Here are some numbered points:
[-1 -2 5 -7 30 20 18 22 5 36 -22 33 10 1 -5 -3 33 5
 29 36 29 -2 30 -57] 0
[7 -3 13 -2 -5 5 5 -27 27 21 25 22 -13 16 25 -9 10 15
 2 17 -17 -4 -2 33] 1
[-23 -24 -17 -27 13 -26 -9 1 -8 7 3 5 -3 -29 -13 -22 16 -14
 24 18 0 -21 20 24] 2
[-3 -5 20 5 -28 11 9 -10 34 -1 45 -20 -1 10 45 -15 -29 32
 -42 1 -20 9 -38 39] 3
[-34 -33 -12 -20 26 -32 -22 18 -22 -15 -54 1 9 -38 -38 -20 10 -17
 24 -7 15 -6 21 -64] 4
[5 6 4 -4 -6 18 15 10 8 11 1 7 10 12 1 -9 -8 -3
 -11 12 1 -5 -11 -14] 5
[-25 -40 -17 -41 -3 -18 -22 -1 -14 -14 17 -8 2 -25 18 -26 -9 -7
 1 -10 1 -22 -7 -12] 6
[1 10 -11 15 4 -19 -16 14 -47 -28 -45 -29 5 -12 -47 4 -17 -29
 -15 -26 6 -3 -13 -38] 7
[29 18 -12 1 -16 28 11 -25 6 -4 -7 5 -13 31 -7 -5 11 -10
 4 -3 -24 -1 -13 -13] 8
[-47 -46 -17 -43 4 -18 3 8 -24 18 8 10 -3 -26 -6 -36 21 -17
 8 20 5 -28 10 4] 9
[-47 -31 34 -22 14 -48 -34 11 52 -33 48 -2 13 -45 47 -1 -2 44
 15 -17 18 14 13 15] 10
[-16 -7 -4 -6 -12 7 -4 -16 -11 1 10 4 -13 -3 -1 -7 6 -3
 9 -6 -5 -4 1 -22] 11
[3 3 -13 8 15 3 13 20 -16 23 -1 35 8 13 -10 1 35 -17
 31 30 8 -5 31 22] 12
[-14 -14 -13 7 -21 -16 -1 -24 -19 -1 19 1 -12 -5 -9 4 17 -9
 3 11 -22 2 -13 -16] 13
[0 2 -20 -11 -25 -5 -8 -6 -6 7 -8 -1 5 0 -12 -2 -2 -18
 -8 -2 -12 -12 -18 -19] 14
[10 5 17 -5 -14 7 13 -28 -2 22 -3 6 -16 9 -2 9 -2 0
 -14 16 -27 5 -13 -4] 15
[-40 -39 -19 -25 34 -33 -21 23 -42 -7 -53 17 9 -37 -50 -21 26 -32
 36 7 26 -15 39 -51] 16
[-35 -38 -10 -30 0 -13 -9 5 -9 5 -10 -1 7 -28 -17 -39 -5 -9
 -6 2 0 -23 -10 -19] 17
[-20 4 32 14 6 -39 -32 -5 21 -23 16 -3 -3 -37 22 21 -1 40
 6 -10 -5 29 3 0] 18
[37 30 -18 7 -24 37 21 4 -37 -3 -26 -43 6 34 -38 10 -51 -35
 -52 -23 -5 -8 -45 -8] 19
[2 -3 25 -3 32 18 14 18 17 23 13 35 5 0 15 15 34 18 36 25 23 18 33 4] 20
[-16 -11 46 -14 -19 2 21 -16 24 28 3 32 -16 -10 7 -11 12 34
 5 21 -22 17 -4 -18] 21
[17 26 6 16 -12 12 7 -15 -1 10 16 9 -15 22 22 15 10 6
 2 7 -18 2 -2 7] 22
[-19 -10 -12 -15 29 4 11 13 -17 12 -41 29 6 -11 -21 -10 24 -8
 22 28 21 -8 23 -64] 23
[-12 10 17 10 -7 -2 3 -21 26 -6 36 5 -25 -11 28 18 3 33
 -1 10 -25 21 -6 38] 24
[-49 -36 -8 -23 3 -41 -18 -15 7 3 6 10 -9 -61 13 -20 23 -1
 18 10 1 -10 7 16] 25
[23 18 -8 3 -38 25 22 8 -7 -1 0 -58 14 32 -2 -13 -62 -8
 -64 -19 -12 -14 -57 1] 26
[18 18 6 24 1 12 8 3 -6 1 -34 4 6 9 -20 22 -5 -4
 7 -1 6 21 2 -57] 27
[22 27 14 33 -19 1 -15 3 10 -13 3 -32 2 8 -2 34 -26 7
 -29 -24 -8 30 -13 22] 28
[-39 -20 34 -8 18 -34 -35 21 58 -35 46 -21 12 -36 62 8 -14 46
 1 -27 28 19 19 28] 29
[-2 9 19 18 11 -39 -46 23 10 -54 -3 -40 7 -22 0 23 -24 16
 -17 -55 10 29 -8 -1] 30
[47 37 33 27 31 51 48 20 24 49 7 58 7 47 14 29 50 29 50 53 31 31 40 2] 31
[17 29 -1 22 -19 -1 -23 11 -23 -42 -37 -66 17 2 -33 14 -63 -21
 -48 -56 7 16 -34 -21] 32
[6 1 14 14 19 9 4 1 17 4 22 17 6 -2 17 25 20 15 34 9 4 16 34 35] 33
[4 12 5 16 0 -9 -6 -8 30 3 17 9 -3 -6 38 16 5 14
 6 6 -14 5 -4 -6] 34
[20 35 47 40 -12 -3 -2 3 7 -13 -13 -18 0 13 -16 49 -14 31
 -14 -14 0 49 -14 -44] 35
[25 0 15 -5 -24 17 8 -37 -4 6 -27 13 -24 33 -19 9 15 15
 1 8 -32 8 -5 1] 36
[-2 6 -11 9 -15 -12 -8 -8 -10 -6 16 6 -4 -7 4 0 -3 -18
 -18 5 -16 -12 -23 -2] 37
[-1 4 -5 15 -3 20 17 0 -13 12 -25 23 0 2 -14 13 14 -1
 6 9 5 8 9 -30] 38
[67 71 -21 64 -21 22 -5 13 -40 -38 -14 -71 9 46 -38 37 -77 -36
 -64 -59 -3 10 -55 11] 39
[-49 -46 -8 -43 16 -42 -36 12 3 -29 -7 -7 13 -45 3 -38 -3 -11
 -1 -25 14 -32 3 -1] 40
[-2 4 -14 -7 49 11 28 21 -11 32 2 39 12 1 -5 -5 47 -14
 50 41 32 -6 49 27] 41
[11 12 18 23 -19 -11 -23 -9 -10 -23 -25 -32 0 -3 -18 31 -31 8
 -25 -41 -19 31 -25 -21] 42
[7 -12 21 4 -15 6 17 -16 8 19 4 13 -14 8 -2 1 6 4
 11 21 -10 6 1 -10] 43
[-4 -4 9 -14 -24 -14 -13 -33 15 15 -9 25 -19 2 -3 -12 17 8
 12 15 -21 -9 6 -17] 44
[-11 -9 -29 -12 31 -12 -10 22 -29 4 -33 19 16 -20 -36 -4 38 -25
 39 9 28 -14 44 -36] 45
[51 46 25 37 25 41 40 4 19 43 12 47 2 51 9 31 49 30 49 52 19 20 37 8] 46
[-15 -22 -8 -15 1 -17 -20 11 6 -28 6 -17 5 -15 9 -12 -18 10
 -2 -12 -2 -5 1 17] 47
[-4 -13 -19 -12 13 -14 6 6 -33 3 -35 21 -4 -13 -32 -16 35 -31
 34 10 11 -16 31 -18] 48
[7 -3 -4 -9 -25 -13 -11 -32 12 -11 -8 -2 -8 4 9 -14 -7 -6
 -13 -2 -25 -13 -22 4] 49
[2 3 22 1 -22 15 17 -5 29 15 13 -23 -7 8 28 18 -22 28
 -26 0 -15 18 -29 -22] 50
[-29 -34 -43 -43 47 -4 -2 16 -37 5 -29 18 6 -15 -26 -49 29 -38
 33 14 33 -44 38 -26] 51
[4 6 17 16 -26 -5 1 -13 -7 3 -4 -16 -4 -1 -16 30 -17 1
 -28 -6 -23 30 -31 -12] 52
[2 7 -11 7 -10 7 19 -22 -10 7 -17 12 -5 0 -7 -2 18 3
 2 4 -19 -21 1 -34] 53
[-10 -6 1 -5 40 7 14 27 5 11 12 21 7 -12 11 2 34 5
 37 27 29 -9 40 11] 54
[9 12 -6 5 -21 17 -2 -17 6 -1 21 -6 -12 5 12 -6 -4 -2
 -7 1 -17 3 -6 15] 55
[7 -9 -14 -14 -8 34 36 -10 -4 34 -29 27 -15 12 -16 -8 16 -21
 20 29 -4 -7 -1 -27] 56
New points follow, each followed by the numbers of its five nearest points above by angle, seen from the average point of the numbered points, nearest first.
[-38 -29 25 -12 -17 -9 -7 -21 43 -3 3 0 -10 -19 25 1 4 35
 9 -2 -17 17 6 -13] 10 21 18 29 24
[-14 -6 -8 5 -7 -3 3 -15 13 0 -2 1 -13 -5 5 -10 -9 7
 -14 9 -9 -12 -6 -12] 49 3 37 50 44
[-3 -5 -19 -5 13 -26 -14 2 -35 -13 -31 7 8 -16 -34 -6 12 -25
 18 5 9 -6 15 -32] 16 45 4 48 51
[10 11 2 -5 -15 30 20 -23 7 11 13 44 -14 20 16 -4 31 7
 17 31 -17 -2 -2 -14] 43 22 46 1 31
[-1 -5 -7 -13 -11 -10 -2 -23 12 2 -12 5 -24 10 3 -8 9 5
 6 -3 -17 -2 0 -28] 44 49 53 11 36
[-2 -11 9 -12 22 -10 -16 21 16 -14 21 -10 5 -8 15 -2 1 6
 5 -13 23 -4 12 15] 29 10 47 40 30
[-66 -80 -64 -74 60 -47 -26 31 -45 -13 -28 28 16 -60 -34 -63 35 -43
 46 7 42 -64 57 -11] 51 16 2 9 45
[-15 -5 -42 -29 23 1 2 7 -38 16 -37 10 18 -9 -36 -26 11 -31
 16 5 18 -29 23 -23] 51 48 45 16 23
[5 -7 2 -7 -7 5 7 -5 5 3 -9 -3 1 2 -4 -3 -5 2
 3 -4 -3 12 -4 -26] 27 50 8 26 42
[-29 -29 -14 -21 4 8 25 7 -5 23 -13 30 -5 -7 -4 -15 29 5
 19 22 6 -8 14 -9] 9 51 23 41 56
[22 22 4 16 -4 7 6 4 -12 -14 -26 -34 4 27 -24 11 -29 -8
 -20 -25 -2 14 -6 -5] 39 32 19 42 28
[16 -1 23 -7 -9 14 5 -26 31 12 22 21 -25 12 23 11 15 20
 4 16 -21 -5 -5 1] 1 43 22 24 34
[11 5 -12 10 5 8 6 6 14 1 33 9 -3 20 20 13 11 -6
 11 8 6 3 20 30] 33 1 22 46 12
[-12 1 18 5 0 -26 -28 9 19 -20 34 -19 8 -13 34 11 -13 18
 -6 -23 6 21 3 30] 29 10 18 30 47
[53 36 -40 18 -34 52 41 -3 -6 0 42 -54 0 65 26 -6 -69 -20
 -66 -36 -16 -27 -52 48] 26 19 39 55 3
[-6 -17 -9 -23 -8 9 31 -20 -13 36 -20 20 -20 -8 -15 -25 14 -14
 1 10 -27 -12 2 2] 56 53 9 15 44
[99 65 -123 20 -51 94 56 6 -115 12 -12 -69 8 110
 -71 -38 -100 -127 -96 -36 -25 -82 -72 92] 19 26 39 14 8
[13 23 32 34 11 3 -7 10 9 -4 0 2 2 7 6 35 0 20
 3 -4 7 31 8 -11] 35 28 46 18 31
[-42 -59 -44 -55 47 -33 -26 23 -36 -10 -25 28 10 -48 -38 -51 37 -41
 46 9 42 -52 45 -10] 51 16 2 45 48
[4 -2 6 -12 -3 6 8 -2 16 9 -2 -3 2 14 10 -8 2 13
 3 2 -1 4 -7 -10] 50 5 3 1 21
[14 19 15 22 -36 -7 -23 11 18 -26 21 -46 -1 4 30 19 -55 16
 -50 -41 -7 11 -44 22] 28 3 26 42 39
[33 32 2 26 -7 2 3 2 -18 -16 -24 -27 6 20 -18 17 -30 -7
 -15 -26 6 11 -14 -26] 39 32 19 42 35
[-25 -33 12 -17 14 -15 -6 3 20 -5 12 15 2 -17 10 -17 14 23
 20 -5 17 -6 17 15] 10 25 29 40 2
[73 61 -68 26 -54 63 27 -3 -74 2 -7 -68 6 71 -44 -4 -84 -63
 -84 -29 -25 -40 -61 82] 19 39 26 32 55
[10 13 11 1 -14 8 4 -31 22 15 22 11 -15 11 28 3 19 8
 5 24 -22 -4 -7 1] 1 22 34 43 24
[6 -8 -18 -25 -1 10 22 -4 -2 24 1 32 -2 -5 3 -29 12 -7
 5 37 -3 -32 -5 1] 56 9 41 51 12
[-1 36 34 42 -4 -35 -49 12 -2 -63 -51 -77 12 -13 -26 54 -66 15
 -49 -74 11 45 -25 -72] 42 32 30 35 7
[11 12 -9 10 -9 -2 -14 -3 -14 -16 -8 -27 -4 13 -19 7 -19 -20
 -14 -33 -8 1 -17 18] 39 32 19 28 42
[-20 -15 -24 -3 -8 -25 -15 -7 -31 -17 -20 -7 -3 -19 -26 -2 -8 -25
 0 -5 -7 -10 -1 -19] 7 4 16 17 14
[-6 -13 -6 -15 -5 7 4 5 23 -9 41 -15 9 5 37 -21 -23 10
 -16 -15 6 -15 -12 36] 3 47 29 55 1
[1 4 -7 4 -2 20 10 -8 14 6 28 12 -4 7 25 -9 9 4
 6 7 -9 -15 -3 -9] 1 22 55 34 3
[-19 -17 -19 -14 -5 -1 7 -23 -22 20 11 22 -12 -11 -12 -9 28 -30
 19 30 -11 -5 4 -6] 9 13 2 48 56
[-2 -10 -18 -11 4 -23 -29 1 -15 -14 -8 -2 -9 -7 -14 -12 6 -17
 2 -10 2 -21 10 -4] 40 6 16 2 51
[-17 -11 17 -2 -21 -30 -33 -1 35 -29 33 -15 -1 -26 38 9 -7 25
 -9 -33 -5 17 -12 33] 29 10 18 47 24
[-2 5 -4 7 2 -15 -22 2 5 -33 19 -21 2 -17 9 14 -19 0
 -12 -28 3 9 -1 37] 30 47 28 29 18
[4 -2 13 1 8 3 5 11 6 0 -5 4 2 -1 -12 2 4 10
 3 9 4 -3 8 -12] 0 31 20 46 54
[-8 3 27 9 -11 -26 -23 -24 34 -20 -10 -8 -20 -5 27 18 -18 33
 -10 -16 -20 24 -14 -10] 18 34 42 30 50
[-35 -22 34 -3 21 -66 -67 21 17 -56 -17 -36 15 -66 -6 21 -25 20
 -7 -48 22 29 11 -27] 30 18 10 29 40
[-2 -4 -27 -21 -10 5 6 -17 -7 11 -23 -1 -8 13 -4 -20 -6 -9
 -5 5 -22 -17 -14 -11] 14 49 53 8 56
[-34 -24 33 -15 8 -22 -20 -1 26 -3 20 16 2 -21 20 10 20 39
 22 3 -3 24 10 12] 10 18 29 25 24
[-12 -9 -7 -8 -5 -10 -2 -2 -10 -2 12 2 -7 -14 -1 -7 9 -18
 -3 11 -7 -5 -10 33] 2 37 25 9 6
[-9 -11 -11 5 6 -19 -6 0 9 -12 -6 -16 -3 -5 -4 -3 -5 -6
 7 -11 7 3 3 -33] 4 7 30 40 16
[-15 -9 11 -5 8 -8 -7 -8 8 1 30 19 -2 -11 23 1 16 9
 27 0 -5 10 21 32] 33 24 10 1 29
[-3 -2 18 -7 1 -9 -8 12 15 -12 -3 -20 6 -10 4 -3 -17 15
 -12 -19 13 3 2 -17] 30 29 47 32 10
[-36 -43 1 -17 14 -19 -12 11 12 -2 14 20 11 -37 13 -12 26 5
 15 15 15 -6 21 4] 25 2 9 10 40
